In the rows, 100 means zero.
Rotation paths and how fast each direction turns (degrees per step)
Each turn is a multiple of 5 degrees from 10 to 175, or 0.
Each row of a path follows its step; steps can be skipped.
Rotation 1:
step 2: [ 84,  71,  87,  82, 103, 111,  99,  53, 109, 141,  91, 104,  68, 120, 124,
 102, 115,  91, 110, 124,  97, 104, 102, 108,  93, 118, 135, 140,  88, 123,
  96, 162, 102, 153, 126,  79,  89, 107, 127,  95, 114,  89,  86,  69,  59,
  94, 113, 123,  49, 100,  98,  64,  44,  61]
step 3: [ 92, 107,  61, 112, 113, 131, 111, 104, 127,  63,  82, 103,  60, 106, 102,
 105,  81,  77,  69, 113, 112,  84,  66, 116,  87,  77,  75, 174,  62, 101,
 105,  50, 127,  87,  66, 102,  86, 139,  82, 117, 110,  92,  90, 122, 109,
 147,  53,  98, 129, 112,  97,  63, 115,  94]
step 7: [ 80, 101, 142,  85,  89,  96,  97,  87,  89,  72,  91, 138,  82,  92, 120,
 133, 141,  95,  88, 142, 108,  60,  93, 108,  98, 116, 141, 110,  89,  60,
  82, 104,  95, 109, 109, 100,  89, 141, 101, 128, 146,  56, 100,  85, 133,
 102,  88, 140,  91,  90, 112,  39,  45,  80]
step 11: [ 85,  70,  85, 103, 143, 103,  97,  77,  80, 113,  83,  96, 104, 102,  83,
  90, 110, 116,  60, 135, 107, 124, 151,  99,  52, 137, 120, 120,  95,  87,
 110,  78, 100, 163, 110, 125,  59, 103,  93, 154,  82,  92,  77,  88,  69,
 142,  66, 122, 144, 106,  92,  85, 101,  89]
step 12: [ 74,  94, 114, 103,  78, 110,  88, 124, 117,  85,  49, 147,  71, 105,  81,
 133,  82,  74, 118,  81,  83, 106,  65, 101, 135, 107, 128, 145, 112, 108,
  93, 132,  55,  90, 114, 114, 104, 138, 108, 135, 129,  49, 144, 108, 129,
 133,  66, 100,  90, 114,  81, 116,  82,  89]
step 13: [163,  78, 115,  84,  85, 113,  72,  95, 102,  91, 106, 114,  78, 123, 153,
  53,  88, 125,  64,  91,  72,  98, 100, 131, 111,  93, 120, 103,  69,  63,
 137, 104, 115, 111, 110,  93,  83, 112, 127,  84,  83,  72,  81, 115,  85,
 115, 118,  69, 171, 144, 112,  86,  96, 123]
step 15: [ 54,  99,  59,  68, 124, 106, 102, 102,  97,  77,  93,  87, 104, 114,  93,
  74, 124, 151,  96,  71, 117, 105,  72, 109,  94, 101, 119, 109,  57,  59,
 128, 126,  93,  86, 113,  50,  71, 107,  90,  82, 103, 114,  78,  53,  94,
  84, 106, 138, 126,  92, 118,  27, 110,  73]
step 16: [109, 101, 152, 120, 115,  99,  54,  69, 115,  86,  78, 115,  68,  72,  98,
 106, 119, 113, 101, 123, 121, 120,  92,  79,  56, 105, 108, 125,  82, 128,
  54,  90, 113, 102,  89, 124,  82, 114,  59, 144,  70,  80,  98,  50,  91,
 128,  38, 105,  92,  61, 119, 114, 113, 111]
step 17: [ 93,  92, 105,  90,  77, 154,  76, 111, 102, 148,  72, 105,  76, 160,  71,
 102,  94, 146, 114,  76,  98,  75,  85, 113, 119, 114, 140, 131, 109,  93,
  97, 124,  96, 101,  76,  72,  89,  87,  76, 135, 131,  60, 143, 142,  82,
  80, 118, 114, 128, 100,  60,  84,  92, 116]
step 18: [144,  82,  90,  68,  90,  69,  98, 107, 148, 132,  89, 150,  86,  70, 149,
  83,  77,  92, 126, 149,  74,  76, 121, 109,  76, 120,  80, 122,  82, 130,
  75,  79,  95,  95, 128,  90,  79,  96, 109, 110,  96, 103,  83,  89,  62,
 140,  97,  79, 135, 157,  99,  86,  97, 105]
Speeds:
[101,  89,  95, 113, 104,  96,  92, 108,  98, 107, 107,  97,  89, 104,  97,
  98, 101, 113,  94, 104, 105, 103, 106,  97,  98, 107, 114,  98, 103, 108,
 102,  99, 107, 105, 100, 119, 106,  97, 102, 102, 114, 108, 105, 111,  94,
  98, 109,  95,  92,  94, 107,  91,  99, 102]  120
[ 99, 100, 102,  91, 113,  93, 112, 103, 101, 105, 111,  86, 101, 104, 104,
 100,  92, 103,  96, 110, 101,  84, 110, 109,  95,  95,  91, 111, 106,  99,
  89, 103, 116, 101, 101,  93,  98, 104, 101, 101, 110,  94, 105, 100, 104,
 103, 107, 100,  97, 107,  93,  95,  99, 104]  95
[ 96, 102, 102, 105,  95,  94,  97, 101,  99, 106, 108,  93, 108, 103,  96,
 107,  98, 108, 100, 104,  90,  99, 101,  95,  87,  87,  98,  93,  93,  95,
  92, 108,  83,  99, 107,  99, 100,  88,  99,  86, 114, 108,  87, 101,  96,
 108,  98,  94, 103, 109, 101,  99, 107,  94]  80
[ 95, 105, 103,  98,  97, 111, 114,  92, 101,  90, 106,  97, 106, 109, 106,
 105, 107, 112,  92,  99,  94,  97, 103, 103, 104, 102, 112,  97, 101,  82,
 106,  83, 103,  98,  91, 100,  97,  93,  98, 107, 100, 105,  94, 113,  95,
 108, 103, 106, 110,  96,  97,  92,  96,  99]  175
[ 96, 105,  92, 116,  95,  96, 106, 118, 108, 104,  94,  97, 100,  99,  91,
  87, 106, 103, 100,  84, 101,  92, 101, 104, 104,  92, 105, 107,  93, 103,
 113,  94, 105, 104, 104,  90,  94,  99,  95,  91, 107,  94,  95, 102, 107,
  98, 101, 106, 108,  99,  97, 104, 105, 110]  155
[ 82, 100, 101, 101,  97,  89, 102,  97,  99,  97, 102, 108,  90, 103,  82,
 108, 101,  96, 103,  98, 100, 101,  87, 106, 103,  96,  86,  99, 105,  98,
  99, 109, 106,  89,  93, 105, 107, 108,  92,  99,  98,  98,  99, 115,  92,
 108, 107,  98, 107,  98, 104,  97, 103, 110]  160
[ 85,  92, 108, 103, 100, 107,  96, 106, 102,  87,  99,  95, 106,  90, 105,
 100,  99, 104,  89, 108,  96, 100,  93,  98,  92,  94, 107,  95,  98, 102,
 103, 104, 101,  93, 104, 100, 106, 103, 120, 102,  96,  92, 103,  97, 110,
  97, 117, 106, 106, 101, 107, 104, 112, 105]  45
